One turning vector, and how many steps it has turned:
The counts run from 0 to 478.
[ 24  19  12  20  20  31 -14 -14  29  -4 -17 -21  40  44  19  28  21 -30
 -33  32 -23 -15  -9 -19  17  -9  15  24 -11   5  13  21  41 -10  23 -10
  10  30  -1]
453
[ -5 -32  20  12  16 -18 -47 -13  49 -11 -37 -24  35  -5   2   1   7 -36
 -26  -2  -6 -28  32   7  29 -37   5  11  -5  16  13 -11   1  -4  -3   0
  16  13  -2]
422
[  5  11  -4   9   6  19   1 -18  45  -7 -38  -2  59  13   4   5 -21 -44
 -18  -9  -4 -24  22 -29  13 -23   8  -6  -3 -13 -19  14  -4  -3  15 -17
  15  39 -14]
112
[ -1 -13 -10 -24 -10 -36 -23   8   1  -5 -12  29 -33 -14 -26 -11   4  -2
  17  -6  13 -17  -3  38  23  22 -27   3  30  -1  23 -40 -26  42 -41 -19
 -12 -20   8]
319
[  9   8  51  11   7 -16 -21  16  60 -28   3  -7  22 -31 -21  14 -15  25
  23   7 -24 -34  12 -11  10  25  31 -10 -11   5 -16  -7  29  29 -24  11
  10  14 -12]
68
[ -8   5  53  30  52 -16 -10   4  19 -10   5  -8   6 -16  -4  37   0  26
 -19  11   3   8   0 -24   2   1  19   8 -31  18  -4  21  51 -36 -23  32
   4  21  22]
438
[ -9 -27 -39   1   4  49   3   2 -29  16   6  -9 -42  22  39  19   6   5
 -11 -17  12   1 -15  11   7   1  25   1  11  -7 -22  16   7 -50  -5   7
   8   7 -33]
183
[-26  27   9   5  10 -32 -24 -31 -18   6   6  41  18   0 -36   9  17 -21
  -4  10   4  10 -19  32  11  -1   7  -4   1   7  28 -46  -4 -10  12   3
   6 -31  33]
11
[ -8 -32   1 -24   4   6 -10 -32 -37  11  34  -7 -47  -1   6 -10  35  19
 -14 -15   4  18  -9  -4   3 -42 -11  37 -11  26  14   2  21 -21 -26   3
 -41 -12  28]
272
[-25 -11  13 -19 -13 -25 -17 -15 -46 -26  -5  14   7 -17   1  23   6  28
  15 -41  33  20  18   8 -30  -9 -15  53  14 -18  15 -22  12  12  -4  19
 -21  10  -2]
254
[ -8  -4 -32  -8 -27  21 -29 -19 -45 -17  20  15 -32  19 -11  17  29  15
  29   4   6   5 -11  28 -12 -19  10  30  27  12 -23 -49   5 -22 -17   8
 -12 -13  -6]
259
[-12  23 -11  16 -30  19   8  22  33  -2 -34 -22  15  13  37   7 -38  -7
  17  11 -15  14  13 -28 -18  33  -4 -52   6  10   0  21 -32 -12  50   3
   8   1  -7]
140
[-40   5  38  13   7 -10 -35  -6  17  -2  20  13  -6  -8  -7  24   3  29
  13  27 -20  -9 -15  25  23  41  38 -26  -1  14  10 -27  36 -17  -3  24
  14 -29   6]
411
[-24  13 -19 -32 -18   7 -10 -19  -1  23 -26   2  16 -35  19   3  10  32
  -8 -27 -25   5 -39 -40  -9  10  24 -12  -7 -27  23  13  11 -34  18   0
  -3  -6 -34]
150
[ 34  26   0  -8  46 -18  24   6  11  10 -24 -34  38   5 -28  27  11   6
  -5   6 -14 -13 -16 -31 -14 -15  26   6 -36 -29  -4  16  11 -16   2  18
  33  31 -16]
466
[ -6  24  25  33  37  -9  21  12   4  -3  23   6  28 -10 -19  30 -16   2
  15  16 -10  11   6 -14  -3  -1  35 -13 -26 -11 -29  13  23 -39  19  41
  40  15   1]
96
[-12  13 -27  13  42  -4   7 -25 -14  36 -15  17  11   2 -18  -6   6 -36
 -16  -3  -3   8 -29  17  24  -3  36 -27 -21 -11  10   6   8 -57  26   8
  52   0  12]
430
[-36   1  27  26   5 -26 -23 -25  32  -2 -23  -3  57 -20 -13 -18   2 -18
  -7   5 -16  -2  40 -13 -16 -18  19 -22 -21  20  14 -13  -3  -9  25  28
  -4  -1   5]
420
[ -9  41 -38  -4 -11  20  32   0 -33  15  -1  -4   8  35   0  30   8 -18
   2  16   5  37 -34 -18 -39 -21 -11  -1   5  -6  -7   1 -28 -37  24  11
 -13  -2  14]
200
[ 28  22  -4  -5 -28  28  20   8 -16   1  14  -3   4  31  17  41  16  18
 -16  -2   7  -5 -31  12   0  25 -21  57  29 -18  11   6  22  32  -7 -10
 -19  17 -33]
224
[ 26  -3 -38 -29 -12  42  -1   6  -1   4  -6   8 -40  -8  22   8  -1   9
 -22 -24   5   7 -31 -42  20  -3 -13  28  18 -14   0  40  -3  -7 -28 -30
 -21  30 -10]
211
[ -3  28 -10   3 -15   5 -14 -12 -69  12  13  25 -19  18  -2 -16  20   8
   2   5  19  16 -24   0 -45  33 -16   2   0   4  13  -6  -9   4  -9  -1
 -41 -14  38]
290
[-34 -23 -11 -24 -32  37   6  -2  13   1   1  12 -31  -6  55  27 -33   7
   6 -34   6  16  -9   5  51   5  -5  -5  25   7   9  12   4 -24  12 -10
  16   7 -22]
180
[-18 -18 -22  -7  19 -23 -28 -11  27  14 -50  13  -4 -25  -4   0  -5 -27
 -20 -21   1 -16 -16  19  51   8  23 -25  -4 -12  21  -3  -8 -39  -9  -6
  44   7 -21]
89
[ 26  -3  -8   3  29 -15   6 -39 -49   0  25  15  19  -4 -41 -57  24 -23
  14 -10   6 -10  19  23 -15 -11  33   1 -22 -15 -20 -15  -8   5   1  13
  18   3  -6]
340
[-36   0   2 -38 -26  18   6  -7   4   5   3 -15 -16   9  -9  64   4  27
  12   6   1  18 -30 -24 -25 -34  -5  18  19   5 -21 -24  18 -30 -41  11
 -35  -9   1]
195
[  8  -9 -13  16 -29  21  23 -10 -23   1  15  17  17  27  14 -15 -15 -49
   1 -20  16  16  42  20   2 -17 -35  21  19   8 -13   3 -38  31  34  -6
 -18  11 -10]
265
[-34   1  12  28   3 -24  -9   2  15  12  17  30 -18  -6 -10 -15 -20 -29
  15  28  -6  14  13  26  29  12  -7 -42   5  40  -2 -31 -34 -12   1   3
   0 -44  37]
14
[  5   5 -10   9  16  13  35   6  29  47  12   4 -11  -2  11  -8 -20 -15
 -28  -3 -21  10 -38 -30   1  18  14 -44 -16   0 -19  48   2 -43 -11   3
   4  -1 -13]
122
[  9  38  -4  22  25 -16 -21 -16   0  11 -14 -10  37  14 -40 -35  33 -28
   0  34 -22  -9 -10 -21 -32  -3  25 -28 -32  -1  -2 -13 -21 -19   2   0
  -5  -9  29]
47
[-16 -25  24  19  20 -23 -41 -22  32 -19 -36 -27  45  -4   0  -2  20 -25
 -15  -1  -6 -16  38   9  -4 -33  19   2 -25  19  21 -28   5 -20  28  22
  16   1  -3]
421
[  1  40   5  18  14 -15 -12 -10  27  19  10  11  22 -12 -38 -37   5 -23
  -3  39 -31  -3 -20 -40 -18   8  17 -38 -24  22 -18  -4 -26 -12 -18  -8
 -22 -10  27]
46
[  0  17 -28  17 -25  17  21 -18 -60  -4  41  17   7  31  -4 -13  13 -23
  14   8   6  26   6   8 -40 -32  -6  25   8   8 -18 -15 -12 -11  35  12
 -13 -11   3]
263
[-27  -9  52   0  -1 -19   9 -15  22   1  52  22 -13  -6 -21  17 -18   0
  14  11  -1  -4  18  42  47   2  -8   4  -2  28   1 -21  20  28 -18   5
 -13 -19  26]
347
[ 26   0 -21  -5   0  30 -28   3  14   1 -25 -24   6   1  37  20  30  11
 -45   0 -23 -18 -24 -20  10   0  21  31   2 -17  23  35  33  -9   2   1
   3  22 -47]
147
[  6   4  -1 -23  -3 -44 -35  -8 -30 -11 -29  14 -10  -5 -34  -2  23   9
   5  -6  18 -12  -9  39   5  14 -11  32  14  -7  37 -37 -11  31 -26 -12
 -18 -18  11]
318
[-15 -26  28   8  13 -48  12 -14  -4  10  20  -1   1 -29 -12 -47  -8   6
  29  -7 -12 -10  37  22 -14  13  19 -42 -19  11 -10 -16 -18  14 -11  29
  -5 -33   5]
1
